(in the rows, 128 means zero)
The rows of T fall into a few groups, and each row is roughly a mix of its group's hidden directions.
T:
[[124 139 124 140  82 118 146 170 118 161 118]
 [105 116 172 158 147 136  99 121 138 113 154]
 [ 83 132  94 147 117 126 120 149 140 149  95]
 [105 108 140 103 108 115 105  77 144 120 120]
 [162 163 156 156 127 139 151 148 116 140 151]
 [140 143 139 102  82 127 134 125 170 102 136]
 [157 140 114 131 137 168 168 118 152 117 150]
 [163 134 152 128 125 127 161 147  88 100 142]
 [ 91 131 108 147 105 155 151 111 108 154 104]
 [103 165 167 162 116 148 116 134 142 142 140]
 [168 160 110 135 125 164 148 155 143 143 129]
 [ 92 114 125 127  87 116 124 104 145 158 100]
 [106 135 110 105  98 136 113 109 180 138 119]
 [160 105  73 103 142 123 141 131 131 134 114]
 [104 131  91 113 101 130 115 108 167 150 110]
 [ 88 127 107 121  84 117 128 129 144 157 104]
 [169 147 121 124 177 148 125 139 129 109 149]
 [132 168 155 161 115 158 141 154 128 141 145]
 [161 137 108 105 166 109 126 151  97 108 134]
 [ 91 141 152 163 115 135 148 131  98 158 129]
 [126 139 122 117  93 152 133 119 186 134 145]
 [ 95 130 164 160 115 127 121 152 105 107 154]
 [137  98 125 106 133 126 128  72 110 156 138]
 [136  69 144 117 107 114 150 112 145 135 117]
 [159 123  81 103 146 128 117 134 150 114  99]
 [130 155 144 149 110 150 142 117 185 125 137]
 [149 106 111  89 146  99 114 100 130 106 106]
 [169 145 106 148 161 140 140 164 137 121 142]
 [173 142 115  97 152 132 115 141 133  92 141]
 [ 98  99 139 106 123  90  98 112 118 154 120]
 [112 127 133 137  67 143 160 132 126 144 112]
 [138 118 112  98 147 106  95 106 147  98 100]
 [147 102  68 104 139 127 132 132 138 133 109]
 [104 123 121 105  73 124 137 101 143 151 118]
 [129 132 142 147 158 115 126 182  93 135 131]
 [119 151 103 148 119 166 128 150 160 162 124]
 [122  88 111 105 141  95 110 122 115  89 119]
 [119 147 178 158 114 133 141 141 102 125 155]
 [138  92 111  75 123 106 124 118 129 128 102]
 [ 83 107 151 139  85 117 119 115 126 141 111]
 [173 163 154 115 133 131 146  98 135 148 121]
 [157 153 152 117 143 146 120 144 144  88 159]
 [135 112 169 120 161 108  97 116 111 100 140]
 [170 127 130 128 169 136 114 112 146  91 145]
 [ 83 117 173 155 107 133 131 122 134 141 141]
 [164 133  88  97 156 125 155 118 124 114 134]
 [131 150 113 100 163 110  96 136 101 105 108]
 [107 108 102 115 141  97 105 115 106 137  87]
 [125 116  90 108 103 129 129  90 161 154 119]
 [ 99  99 153 152  92 134 145 115 150 152 138]
 [ 85 135 170 133  97 149 144 115 115 135 135]
 [173 139 130 134 153 128 146 170 112 134 154]
 [ 88 119 105 110 115 148 120 104 157 153 104]
 [ 88 101 154 130 104 120 143 125 101 162 120]
 [127 155 139 168 117 154 144 156 130 160 152]
 [149 152 106 119 105 125 128 166 110 156  94]
 [ 77 111 140 123 113 115  99  97 128 126 104]
 [176 111  82 120 150 114 139 145 124 132 129]
 [ 83 127 163 142 129 112 104 148 105 112 111]
 [178 141 131 139 160 142 148 151 116 118 155]
 [ 98 110 160 146  88 117 143 143 100 116 140]
 [ 84 134 152 149  98 156 147 140 117 144 143]
 [153 110 140 128 116 131 139 110 190 110 129]
 [166 147 112 151 156 149 153 161 119 128 143]
 [160 103 117 135 148  95 130 153  99 102 147]
 [104 128 150 157  93 159 132 114 162 147 127]
 [109 163 120 134 150 124 116 145  72 136 120]
 [179 123  89 100 143 122 128 126 144 110 119]
 [144 148 145 155 132 128 116 186 116 138 147]
 [169 113 127 146 126 138 140 120 177 105 148]
 [171 142 148 102 127 145 147 134 161 102 145]
 [172 127  92 137 172 137 131 135 140 134 143]
 [131 117 108  96 133  84 134 137  84 114 119]
 [114 153 137 165 106 152 143 118 172 140 140]
 [176 119 102 111 152 108 123 141 122  95 117]
 [168 122 106 132 119 141 140 118 182 115 138]
 [127 164 166 134 121 156 148 149 111 129 162]
 [127 118 142 157  97 140 171 113 157 155 128]
 [126 138 121 142  80 153 157 133 152 159 117]
 [162 134  81 101 125 132 124 120 166 122 119]
 [136 132 112 142 117 151 166 112 174 148 148]
 [ 95 125 180 146 133 120 133 136  90 132 131]
 [170 152 110 119 175 151 122 132 140 119 135]
 [157 114 142 128 178 123 103 108 126  99 143]
 [112 148 180 164 141 134 136 139 106 120 143]
 [122 126  85 130 132 144 104 165 152 101 109]
 [149 151 131 151 139 146 159 174 103 130 140]
 [178 123 123 103 132 115 147 141 123 157 161]
 [104 100 148 119 150 107 111  98 107  91 138]
 [ 85 130  94 146 111 133 134 138 126 164 100]
 [163 148 122 148 153 142 153 171 114 128 144]
 [151 188 113 135 158 136 124 139 122 110 124]
 [108 129  93 141 125 152 107 173 147 105 115]
 [125 126 158 145 107 135 148 161  89 101 148]
 [117 107 136 105 157  99 104 111  95  95 124]
 [135 145 130 151 104 173 144 125 168 151 128]
 [132 154 181 119 120 127 137  84 125 141 129]
 [164 138  88  95 151 124 106 137 127 104 126]
 [164 151  90 110 142 132 115 124 164 105 121]
 [137 132 117 100  89 156 155 139 132 156 157]
 [ 81 106 150 132  99 111 104 107 124 136 107]
 [165  89  98 115 144 106 119 117 144 109 112]
 [141 113 136 142 100 145 147 113 185 129 143]
 [163 125  87 109 154 116 108 122 155 125 105]
 [126 125 136 112 148  96  92 146  84 112 113]
 [163 126 125 130 149 132 156 144  90 161 151]
 [156 173 151 164 137 137 122 150 139 138 145]
 [138 157 150 165 123 146 137 172 117 118 149]
 [ 94 118  98 107 110 156 130 113 153 151 101]
 [ 83 141 179 142 123 135 121 136 108 129 143]
 [ 83  96 139 132  94 103 140 101 131 134 129]
 [ 90 114 152 130  98 101 104 134 100 133 105]
 [118 115 112 163 133 122 117 181 114 110 152]
 [ 86 147 119 157 112 133 127 169 132 125 100]
 [ 96 102 139 111 121 112  97  80 131 126 114]
 [151 129 130 118 179 117 116 138 105  94 151]
 [ 83 105 150 147  86 122 133 109 141 141 127]
 [139 127 149 100  86 140 150  84 129 125 143]
 [133 150 121 132  84 141 130 154 126 162  92]
 [ 91 107 130 104  96 107 115  98 128 155 114]]

In each list below, four rows fit none of the groups, and each other row fits one group, some only roughly. Which are they? Name them in the order they come.
  * Z_489: [160 103  94  81 119 119 141 108 124 139 127]
  * Z_3: [110 112 122 159  93 141 150 111 156 164 132]
  * Z_62: [131 104 169 119  97 143 156 122 158 134 150]
  * Z_225: [147 154 135 154 120 155 159 140 129 171 146]
  * Z_249: [ 85 120 162 140  95 116 150 137 100 130 123]
  * Z_449: [ 87 116 150 125  84 136 112 111 146 147 110]
  * Z_715: [163 146 127 142 147 151 156 157 129 115 166]
  * Z_14: [ 88 102 161 129 110 126 120 104 104 100 122]
  * Z_22: [150 121 107 106 177  97 124 133 113 106 146]
  * Z_258: [156 145 133 145 126 168 165 150 131 113 157]
  * Z_948: [105  90 104 100 125  97 109 127 119 105 104]
  * Z_647: [114 109 103  97 135 116 107  89 156 138 102]
  Z_489; Z_249; Z_449; Z_948
  * Z_115: [157 150 107 136 103 156 163 147 147 154 125]
  * Z_604: [ 90 143 159 163 110 140 126 137 125 155 154]
  * Z_861: [170 138  96 132 144 136 126 170 128 100 119]
  * Z_807: [192 121 124 110 133 124 150 112 127 109 142]
  * Z_650: [ 89 135 141 123 149 110  98 134  80 125 117]
  * Z_315: [177 148 101 142 147 158 145 143 146 130 126]
  * Z_595: [102 116 124 111  86 100 126 127 101 139  91]
  * Z_93: [ 94 124 160 149  92 146 134 109 147 156 127]
  * Z_35: [143 147 116 155 134 143 118 183 130  97 133]
  * Z_424: [105 192 132 124 127 148 109 134 147 124 125]
  * Z_975: [ 99  94 105 145  92 123 138 107 156 142 113]
  * Z_186: [109 118 122 169  96 139 151 112 156 160 131]
  Z_807; Z_315; Z_93; Z_975
  * Z_606: [112  95 147 118 103  82 108 124 114 136 103]
  * Z_214: [ 94 131 167 150 132 128 127 153  85 117 118]
  * Z_499: [145 124 120 108 110 155 145  98 178 126 146]
  * Z_678: [137 128 158 165 152 136 135 164 107 112 156]
  * Z_423: [173 138  93 125 153 126 132 153 154 141 147]
  * Z_602: [119 137 167 153 111 135 158 136  97 144 159]
  * Z_562: [164 142  94 132 122 138 163 157 137 155 142]
  * Z_907: [139 124 152 131  95 154 155 124 172 136 153]
  * Z_336: [ 76 127 155 170 114 129 124 121 137 144 123]
  * Z_772: [ 96 136  92 139 139 109 109 116 101 149  93]
  * Z_356: [144 180 126 131 128 161 142 154 125 127 158]
  * Z_432: [167 144 103 139 172 138 144 156 128 119 137]
  * Z_651: [ 93  95 125 104 132 103  99  97 133 112 113]
  Z_606; Z_499; Z_678; Z_432
  * Z_886: [118 144 139  88  89 145 155 132 118 159 134]
  * Z_20: [158 165 129 145 164 160 142 141 131 121 151]
  * Z_168: [ 87 124 119 142  85 144 134 119 142 165 138]
  * Z_592: [ 92  92  97 113 118 118 101 126 144 128  98]
  * Z_694: [ 91 120 143 147  80 120 122 131 137 159 110]
  * Z_530: [127 114 158 137 120 114 149 143  80 102 156]
  * Z_58: [127 117  76 121 141 129 100 137 165 132 105]
  * Z_371: [117 133  88 145 106 132 125 105 175 147 114]
  * Z_450: [129 158 148 161 109 159 138 142 140 151 161]
  * Z_452: [ 81 118 156 149 150 134 109  98 115 112 121]
  * Z_818: [170 150  85 106 154 143 138 131 138 129 114]
  * Z_147: [103 113 175 161 118 144 127 126 128 106 156]
  Z_20; Z_592; Z_450; Z_452
  * Z_124: [ 68 115 113 138 119 112 115 123 138 131  94]
  * Z_7: [188 128 112 112 125 142 165 138 136 127 137]
  * Z_122: [158 125  81  77 127 127 126 132 123 130 120]
  * Z_415: [138 178 116 118 111 163 139 142 150 140 150]
  * Z_662: [187 137 129 123 143 118 147 147 103 105 133]
  * Z_221: [127 150 174 162 118 129 141 131 113 150 161]
  * Z_705: [170 130  85 128 144 138 134 122 169 126 136]
  * Z_532: [175 145 123 132 130 156 168 139 118 128 154]
  * Z_581: [105 125 163 116  94 113 140 141  91 157 132]
  * Z_259: [173 110 125 103 134 117 158 103 149 154 128]
  * Z_661: [103 116 132  98 117 104 104  92 128 103  97]
  * Z_876: [151 125 108 124 155 124 102 115 175  96 131]
  * Z_125: [ 91 112 125 116  81 108 142 109 115 141 104]
  * Z_481: [ 82  89 125 111 127 106 102 110 126 108 122]
  * Z_176: [ 87 120 160 147  87 119 128 115 105 140 119]
  Z_124; Z_259; Z_661; Z_176
  * Z_996: [149  90  85 106 149  96 125 122 121 123 123]
  * Z_483: [ 98 123 147 160 151 104 110 151 101 135 100]
  * Z_753: [ 85 136 155 116 139 119 101 140  83 127 128]
  * Z_563: [ 91 156 144 145 101 157 140 152 110 152 132]
  * Z_871: [ 93 101 128 107 120  96 111  90 122 128 104]
  * Z_932: [167 113 111 150 128 133 169 128 158 119 153]
  * Z_637: [ 81 129 173 163 113 130 127 120 137 136 126]
  * Z_506: [177 139 106 112 117 137 150 127 165 130 150]
  * Z_287: [152 133  88 123 124 156 138  94 167 126 132]
  * Z_844: [145 126 140 128 183 137 110 116 129  94 154]
  * Z_955: [146 112 118 108 153  94  97 121 129  86 115]
  * Z_625: [129 140 125 131  89 160 151 125 166 153 150]
  * Z_508: [144 120 119 100 150 101 101  88 152 121 104]
  * Z_739: [144 152 114 134 180 144 120 153 120  98 143]
  Z_483; Z_563; Z_932; Z_739
  * Z_588: [137 125 129 124 165  90  92 123 148  94 118]
  * Z_797: [114 108 166 102 119 106  99  91 130 111 127]
  * Z_677: [ 83 104 161 140  90 125 126 107 121 121 123]
  * Z_156: [192 142 115 117 153 116 131 137 129 110 120]
  * Z_585: [ 72 133 151 159 131 119 111 124 106 141 118]
  * Z_30: [106 124 161 154  83 124 128 163 115 141 133]
  * Z_972: [183 110 105  97 129 125 141 127 151 111 131]
  * Z_874: [166 148 118 137 175 139 142 155 114 124 146]
  * Z_699: [ 84 140 132 165 110 149 144 134 131 165 131]
  * Z_885: [183 132 123 118 161 143 150 130 123 103 144]
  * Z_274: [114 110 121 123 156  89  84 103 141 115 122]
  * Z_134: [104 146 150 144 106 148 147 111 134 178 134]
  * Z_219: [ 94  81 126 136 110 111 130 119 105 160 116]
  * Z_830: [169 130 150 119 146 144 127  95 141  92 151]
  Z_588; Z_874; Z_699; Z_885
  * Z_130: [ 99 138 174 146  96 126 135 137 101 142 147]
  * Z_24: [146 107 105 109 153  99 100 127 133  87 115]
  * Z_834: [148 127  87 123 143 140 144  90 166 122 142]
  * Z_425: [143 107 100  97 151  96 102 108 138 110 108]
  * Z_205: [157 127 104 113 169 107 127 148 105  94 131]
  * Z_491: [ 98 119 148 147  70 124 142 142 117 139 119]
  * Z_986: [134  85 129 113 154  94 112 125  99 113 105]
  * Z_654: [ 81 102 147 130  99  97 112 114 117 133 114]
  * Z_673: [175 159 101 120 156 143 136 156 130 130 130]
  * Z_23: [153 110  84  97 149 111 116 112 145 129 103]
  * Z_438: [128 121  85 101 159  99 113 139 112 103 115]
  Z_130; Z_834; Z_205; Z_438
  * Z_666: [143 143 135 165 131 155 145 146 164 144 160]
  * Z_893: [123 141 104 157 112 162 142 174 137 147 139]
  * Z_378: [173 135 111 106 153 129 137 151  92 109 138]
  * Z_172: [189 139 120 118 127 152 137 158 138 115 126]
  * Z_769: [178 126 119 102 127 134 136  99 156 119 155]
  * Z_379: [155 146 135 146 108 161 154 153 139 156 155]
  * Z_993: [165 122  86  90 135 119 119 122 151 112 114]
  * Z_902: [120 156 169 162 118 139 132 157 112 115 152]
  * Z_877: [ 93 141 171 174 123 135 133 129 116 135 142]
  * Z_427: [169 145  94 116 165 142 131 144 148 112 137]
  * Z_396: [166 146 101 132 150 131 123 156 167 107 136]
  * Z_938: [152 163 154 149 126 142 145 162 118 133 160]
  Z_172; Z_379; Z_427; Z_938
  * Z_141: [ 93 147 156 151  94 148 139 150 109 145 135]
  * Z_446: [ 65 135 140 130 115 126  93 118 136 138 127]
  * Z_786: [106 127 140 119  93 135 130 103 157 176 130]
  * Z_146: [165 106  91 105 125 119 133 111 164 124 111]
  * Z_633: [178 150  95 100 124 142 145 132 149 124 134]
  * Z_281: [104 117 156 166  89 124 140 152 132 146 145]
  * Z_554: [148 143 103 151 122 139 168 166 120 155 118]
  * Z_717: [112 131 151 173 108 149 158 129 129 156 150]
  * Z_832: [115 129 192 141 116 143 143 135 132 121 155]
  * Z_869: [188 136 133 114 143 133 143 135 137 113 161]
  * Z_748: [ 99 115 184 118  97 130 138 121 114 116 138]
  * Z_906: [141 111 142  87 112 108 109  86 150 118 140]
  * Z_387: [ 69 117 129 142 120 129 108 103 124 129  97]
  * Z_762: [ 81 148 164 147 118 131 138 132  99 151 124]
  Z_141; Z_786; Z_554; Z_748
  * Z_823: [127 112  93  90 130 103 135  91 123 130 100]
  * Z_974: [170 111  97  82 137 117 126 129 133 112 115]
  * Z_504: [163 143 120 147 171 118 127 141  93 104 131]
  * Z_341: [150 100 136 143 149 114 110 112 166  87 125]
  * Z_90: [139 144 109 137  92 155 168 133 153 155 126]
  * Z_270: [159 147 109 139 148 127 124 169 164 104 136]
  * Z_140: [ 94  94 126 107 111 108  99  94 132 114 111]
  * Z_285: [109 119 134 152  87 151 158 113 162 141 139]
  * Z_630: [168 140  90 113 137 148 139 137 169 124 133]
  * Z_884: [ 88 122 176 134 123 120 113 119  94 112 118]
  * Z_728: [ 91 109 178 144 122 111 126 111 103 118 127]
  * Z_218: [108 148 127 156 109 166 160 131 143 161 134]
  * Z_894: [ 81 122 168 147 106 132 138 120 108 137 150]
  * Z_528: [122 155 139 160 111 165 153 161 124 145 146]
  Z_140; Z_630; Z_728; Z_218
  * Z_568: [106 123 176 136 121 110 126 137  83 106 128]
  * Z_984: [140 123 102 103 173  87 108 129 118 123 123]
  * Z_9: [140 107  98  94 150 102 107 102 142 118 104]
  * Z_712: [ 78 145 108 142 130 137 117 145  99 152 105]
  * Z_78: [ 86 129 170 168 112 136 137 127 128 141 140]
  * Z_632: [167 150 171 130 149 103 122 122 110 108 139]
  * Z_200: [114 100  99  97 140 108  99 101 144 116 105]
  * Z_231: [ 74 114 147 124 114 108  96 116 121 130 104]
  * Z_207: [ 93 147 139 154  98 149 151 152 127 159 135]
  * Z_689: [125 126  96  92 144 106  91 116 140 114  98]
  * Z_132: [ 83 104 123 132 122  98  93 125 109 128 103]
  * Z_629: [ 94 143 118 132 119 151  97 123 174 141 107]
  Z_568; Z_712; Z_207; Z_132
  * Z_198: [101 128 187 132 122 123 103 134  99 127 138]
  * Z_101: [158  97  93  97 150  97 127 113 123 120 117]
  * Z_766: [129 143 163 171 110 144 150 157 122 109 142]
  * Z_924: [ 80 145 166 151 111 142 106 134 133 115 135]
  * Z_775: [169 156 129 122 122 129 158 158  92 141 135]
  * Z_142: [127 109 134 104 119  89 124 114  86 115  95]
  * Z_800: [113 117 140 110 158 112  83 109 107 104 108]
  * Z_500: [158 141 125 132 167 121 131 166 108 109 159]
  * Z_822: [112 124 146 103 100 139 159 143  94 164 134]
  * Z_173: [124 100 106 118 158 110  90  92 148 132 121]
  * Z_928: [154 126  75 122 151 125 108 144 156 135 110]
  * Z_404: [106 115 154 135  86 143 147 115 166 148 138]
  * Z_297: [ 89 111 159 134 105 124 150 110 102 151 149]
  Z_198; Z_766; Z_775; Z_142
